Each path below is one point turned by a fixed rotation once a step. After each direction that follows a path, write how fast that rotation turns it, in degrees a step (0 if it stays still).
Each turn is a multiple of 5 degrees from 10 to 175, or 0.
Each row of a path follows its step; steps can be skipped.
path 1
step 0: .22,-.16,.05,.03,-.11,.24,-.07,.33,-.03,.04,-.19,.20,-.03,-.04,.04,.03,-.03,-.19,.21,.14,-.16,.00,.00,-.23,-.29,.17,.09,-.07,-.16,.06,-.28,.25,.31,-.01,-.03,-.11,.02,-.02,.03,.19,.25,-.07
step 1: .20,-.14,.07,-.06,.07,.46,.11,-.08,-.04,.07,-.13,-.05,-.07,.13,.01,-.08,-.22,.03,-.10,.14,.13,.20,.10,-.28,-.14,.25,-.01,-.09,.17,-.07,-.04,-.16,-.01,.02,.16,-.17,-.02,.26,.00,-.26,.20,-.25
step 2: .46,-.15,.06,-.06,-.09,.10,-.25,-.04,.13,.29,-.12,-.18,.03,.11,.18,.07,-.13,-.09,.00,.07,.06,.14,-.12,-.17,-.17,-.10,-.02,-.02,-.06,.04,-.03,.29,-.30,-.12,.06,-.07,.11,-.15,.19,-.29,-.15,.02
step 3: .19,-.05,.05,-.07,-.05,.17,-.19,.31,.07,.30,-.13,-.08,-.03,-.08,.25,-.22,-.07,.00,-.07,-.23,.09,-.07,.04,.04,.06,.12,.04,.04,.06,-.20,.01,.16,.03,.16,-.12,-.21,-.25,-.29,.23,.08,.24,-.27
step 4: .04,-.27,-.01,.30,-.01,.44,.00,-.02,-.07,.11,.03,-.40,-.19,-.23,.25,.05,-.05,.17,.06,.10,.06,-.06,-.04,-.14,-.16,.10,.05,-.05,.08,-.02,.17,-.14,.04,-.15,-.09,-.18,.09,-.18,-.09,.14,-.08,-.19
step 5: -.02,-.18,-.09,.08,.00,-.01,-.06,.05,.03,.52,-.15,-.14,-.30,-.08,.00,.14,.04,-.38,.30,.26,.07,.04,-.13,-.08,-.20,.12,-.03,.00,-.02,-.05,-.06,.02,.03,.27,-.16,.01,.14,.00,.08,-.14,.02,-.10
step 6: .31,-.15,-.04,.04,.00,.09,-.05,-.11,-.15,.34,-.11,.05,-.10,-.31,.05,-.20,-.25,-.15,-.04,-.10,.30,-.06,.23,-.01,-.11,.00,.10,-.13,-.04,.14,-.04,-.22,-.16,.21,.15,.18,-.12,-.04,-.07,.02,.28,-.11
step 7: .47,.01,-.03,.03,-.18,.03,.02,-.09,-.25,.11,-.08,-.21,-.22,-.10,.16,.16,-.02,-.05,-.08,-.22,.19,-.03,-.33,.01,-.07,-.15,.15,-.07,.03,.33,-.03,-.06,.10,-.11,-.24,-.26,.03,.05,.03,-.09,.07,-.07
step 8: .08,.17,-.01,-.02,-.03,.06,.05,.23,.12,.12,-.28,-.15,-.19,.05,.06,.06,-.28,-.18,.17,-.34,-.06,.08,-.26,-.06,-.19,.25,.01,-.16,.14,.03,-.03,.11,-.05,.15,-.12,.01,.16,-.17,-.20,.19,.29,-.02
step 9: .11,-.14,-.05,-.18,.04,.46,.09,-.13,-.19,-.07,-.14,-.18,.07,-.31,.05,.11,-.25,-.08,-.01,.03,.16,.00,-.02,-.03,-.19,.22,.00,-.19,.13,.00,-.47,.08,.06,.14,.01,.02,-.05,-.07,-.08,.11,-.13,.00
step 10: .22,.06,-.18,-.11,-.17,.22,.17,-.07,-.11,.10,-.19,-.22,-.19,-.19,-.07,.03,-.05,-.17,-.14,.07,-.03,.14,-.30,.13,-.17,.02,.09,-.04,-.11,-.37,-.02,.09,-.26,-.06,-.05,.05,.02,.16,.13,-.34,.09,-.14
-.01,-.06,-.04,.00,.06,-.04,-.03,.01,.00,.11,.02,-.06,-.04,.00,.02,-.03,.07,.10,-.03,.07,-.01,.08,.05,-.04,-.01,-.10,-.06,.00,.05,.03,.12,.06,.04,.08,-.01,.01,-.05,-.04,.00,.03,-.02,-.06 => 35
.05,-.02,.09,.00,.03,-.08,-.03,-.04,-.03,-.03,-.06,.02,-.10,-.05,-.07,.03,.05,.01,.03,-.05,.06,.00,.02,-.09,.03,.01,-.02,.01,-.08,.02,.03,.01,.12,.00,.11,.00,.05,.01,-.06,-.04,.06,.01 => 55
-.10,.04,.00,.10,.03,.07,-.04,.06,.00,.05,-.06,.12,-.03,-.01,-.01,.02,-.03,-.02,.02,-.07,.01,.09,.01,.02,.04,-.01,-.02,.08,-.03,-.01,.01,.10,-.04,.03,-.04,.03,-.07,.05,.00,.00,.09,.01 => 140
.05,.02,-.04,.07,.04,.08,.06,-.08,.09,.04,-.06,.04,.02,-.05,-.11,.05,.03,-.04,-.01,.14,-.06,-.01,.01,.03,-.04,.05,.04,.00,.00,-.03,.02,-.01,.05,.05,.06,.03,-.03,.07,.00,.03,-.03,.00 => 80
.03,.05,-.01,-.01,.12,.04,.02,.01,-.04,-.08,.00,-.11,.09,.05,.01,-.03,.00,-.02,.02,-.04,.05,.00,.00,-.03,-.08,-.01,.01,.03,.01,-.11,.03,.14,.00,.00,.07,-.03,.00,.05,.06,.01,.02,.04 => 45
.02,.02,.00,.01,.02,.04,.02,.01,.02,-.02,.09,.03,-.02,-.01,.03,.07,-.02,.01,.06,-.01,.03,.02,.05,.00,-.02,-.06,-.12,-.08,-.02,-.04,-.08,-.03,-.04,.12,.05,.09,.03,.03,.05,-.13,-.04,-.03 => 90
